In the rows, 100 means zero.
One turn moves each row of this set onto another row. After a few examples, where does it send each row asked below?
bipe: 103, 70, 85, 99, 116, 90, 130, 118, 92, 93, 112, 75, 102, 78, 82, 83, 99, 89, 95, 92, 102, 103, 96
Pom: 98, 105, 102, 104, 99, 113, 122, 125, 99, 99, 111, 113, 104, 61, 98, 74, 118, 76, 111, 91, 115, 82, 109
rupal: 100, 75, 84, 101, 114, 113, 98, 99, 91, 103, 100, 76, 96, 94, 81, 90, 86, 116, 86, 80, 100, 100, 98
Nugat: 112, 111, 107, 120, 109, 98, 110, 138, 82, 97, 96, 91, 97, 63, 86, 88, 89, 93, 79, 85, 91, 106, 121
Sativ: 111, 108, 113, 121, 107, 96, 112, 137, 83, 96, 92, 93, 92, 69, 83, 96, 94, 92, 84, 80, 91, 108, 124
sos: 104, 93, 87, 102, 104, 126, 110, 132, 99, 80, 118, 111, 104, 77, 87, 87, 113, 112, 116, 59, 104, 98, 101
nosu: 103, 120, 103, 120, 114, 97, 104, 125, 94, 76, 90, 94, 88, 61, 91, 90, 90, 93, 87, 84, 100, 97, 116
misut: 103, 86, 106, 103, 102, 100, 120, 92, 84, 124, 102, 86, 103, 92, 89, 77, 92, 86, 89, 100, 106, 97, 103
mov: 105, 87, 105, 109, 108, 106, 115, 92, 85, 122, 97, 89, 104, 81, 93, 84, 93, 77, 83, 102, 97, 94, 109
rul: 100, 71, 88, 107, 122, 87, 124, 111, 92, 87, 111, 78, 110, 80, 88, 82, 107, 86, 96, 93, 99, 103, 97
bilid: 108, 90, 103, 106, 108, 100, 112, 87, 80, 114, 104, 87, 103, 94, 91, 81, 94, 78, 93, 101, 94, 97, 104
Kema: 97, 110, 112, 101, 100, 86, 95, 117, 111, 86, 102, 109, 96, 87, 93, 70, 97, 121, 90, 81, 110, 109, 117
zetir: 107, 120, 114, 112, 92, 98, 116, 132, 99, 102, 101, 98, 95, 80, 83, 90, 96, 97, 81, 76, 94, 122, 119
nel: 102, 112, 105, 106, 96, 111, 123, 125, 97, 103, 118, 116, 103, 67, 100, 83, 115, 78, 118, 84, 112, 89, 111
balaf: 98, 99, 84, 101, 107, 118, 105, 136, 107, 81, 119, 108, 98, 70, 91, 95, 113, 108, 117, 63, 107, 95, 105
Zuga: 96, 89, 85, 96, 103, 121, 105, 135, 114, 84, 115, 108, 102, 75, 86, 88, 117, 113, 109, 63, 109, 98, 105
Sovi: 100, 114, 102, 106, 93, 134, 94, 111, 97, 112, 108, 115, 97, 84, 95, 93, 103, 106, 109, 67, 107, 90, 112
liliv: 98, 73, 87, 107, 116, 109, 97, 98, 93, 100, 102, 79, 105, 99, 83, 92, 96, 113, 87, 76, 94, 107, 99
gafaz: 96, 110, 102, 104, 90, 137, 101, 110, 91, 115, 107, 112, 100, 85, 92, 83, 100, 109, 103, 71, 117, 84, 103
dabod: 109, 69, 89, 104, 121, 84, 126, 112, 96, 91, 110, 81, 101, 75, 90, 84, 99, 87, 101, 94, 95, 107, 106
Vusef: 106, 78, 86, 102, 114, 111, 96, 96, 89, 99, 105, 79, 100, 102, 80, 95, 92, 108, 90, 79, 88, 108, 99
Fizu: 101, 107, 100, 114, 92, 138, 94, 115, 94, 119, 107, 113, 99, 84, 94, 92, 106, 106, 101, 68, 110, 89, 104
femi: 103, 71, 89, 101, 112, 113, 98, 103, 100, 108, 100, 84, 101, 95, 81, 98, 92, 114, 81, 74, 91, 109, 105
goba: 105, 69, 87, 107, 118, 85, 124, 113, 101, 92, 111, 79, 100, 77, 90, 79, 107, 86, 98, 96, 103, 104, 96
pana: 103, 101, 107, 113, 118, 87, 90, 122, 91, 77, 89, 100, 91, 68, 94, 77, 92, 111, 94, 90, 106, 90, 122
Gatin: 106, 105, 103, 107, 97, 116, 126, 123, 89, 94, 117, 118, 108, 69, 97, 73, 116, 83, 119, 83, 111, 87, 105
reb: 107, 99, 121, 106, 97, 86, 105, 129, 97, 106, 103, 107, 102, 91, 87, 80, 95, 117, 84, 77, 99, 119, 123
zozus: 102, 104, 103, 113, 98, 113, 121, 127, 94, 106, 116, 114, 105, 65, 101, 78, 118, 78, 112, 87, 117, 84, 102
roba: 102, 87, 106, 113, 106, 103, 115, 89, 80, 120, 100, 85, 109, 93, 92, 82, 98, 82, 87, 97, 97, 99, 104
Selal: 102, 121, 98, 115, 112, 98, 100, 126, 96, 76, 95, 93, 90, 59, 92, 79, 90, 96, 86, 90, 102, 97, 116
vif: 96, 95, 81, 100, 105, 127, 110, 137, 100, 84, 116, 101, 100, 70, 84, 89, 108, 112, 109, 63, 113, 91, 96
soke: 97, 107, 115, 105, 106, 83, 95, 113, 109, 80, 96, 110, 93, 84, 95, 76, 96, 118, 93, 81, 111, 102, 117
fipon: 107, 87, 103, 115, 103, 105, 113, 89, 88, 125, 98, 85, 99, 89, 93, 82, 96, 81, 88, 99, 100, 98, 103
Napud: 101, 65, 89, 97, 121, 85, 121, 114, 103, 88, 110, 86, 106, 75, 90, 80, 105, 91, 95, 96, 102, 101, 102
vuneg: 107, 71, 86, 104, 118, 106, 98, 98, 96, 101, 100, 80, 96, 92, 86, 94, 87, 116, 92, 78, 90, 109, 107
Voku: 96, 110, 102, 113, 90, 139, 99, 111, 90, 112, 103, 112, 105, 88, 91, 85, 111, 106, 105, 66, 109, 92, 107
pim: 103, 72, 83, 108, 112, 110, 97, 101, 101, 104, 101, 78, 95, 96, 83, 93, 95, 113, 87, 76, 95, 109, 98
rifo: 99, 88, 84, 106, 106, 118, 105, 138, 107, 86, 119, 107, 101, 72, 90, 90, 117, 111, 111, 64, 111, 94, 97
vafo: 103, 100, 104, 109, 117, 86, 89, 123, 93, 81, 97, 102, 97, 69, 96, 69, 90, 117, 89, 91, 107, 93, 119
fugaz: 93, 93, 84, 106, 106, 123, 107, 134, 102, 79, 114, 105, 106, 75, 88, 84, 120, 111, 114, 62, 110, 95, 100
gigot: 106, 114, 121, 112, 94, 93, 116, 129, 101, 99, 99, 103, 94, 85, 84, 96, 98, 99, 84, 72, 96, 121, 119
Fef: 106, 111, 101, 111, 92, 142, 101, 109, 86, 108, 107, 117, 102, 83, 92, 85, 103, 104, 108, 68, 104, 89, 107
fos: 110, 85, 107, 109, 107, 99, 115, 87, 85, 123, 98, 89, 100, 89, 95, 83, 90, 86, 93, 98, 95, 102, 114
Mav: 99, 111, 101, 108, 90, 142, 98, 114, 96, 118, 101, 111, 99, 82, 89, 91, 106, 100, 97, 70, 105, 92, 111
Luv: 97, 107, 103, 112, 96, 117, 125, 124, 90, 99, 112, 111, 109, 69, 96, 74, 122, 79, 115, 83, 113, 87, 106
tob: 99, 105, 103, 102, 92, 114, 132, 130, 93, 105, 118, 111, 106, 69, 93, 77, 113, 83, 112, 83, 119, 88, 101
mimid: 105, 96, 124, 106, 99, 82, 103, 125, 98, 101, 97, 109, 97, 93, 88, 83, 100, 117, 91, 76, 102, 114, 125
desu: 106, 72, 87, 98, 119, 85, 121, 109, 93, 85, 116, 81, 105, 87, 85, 83, 104, 88, 101, 94, 95, 106, 98

mov goes to Pom
rifo goes to pim
Now find these:
vafo goes to Kema
fos goes to nel
gafaz goes to misut
rul goes to fugaz
gigot goes to Sativ
bilid goes to Gatin

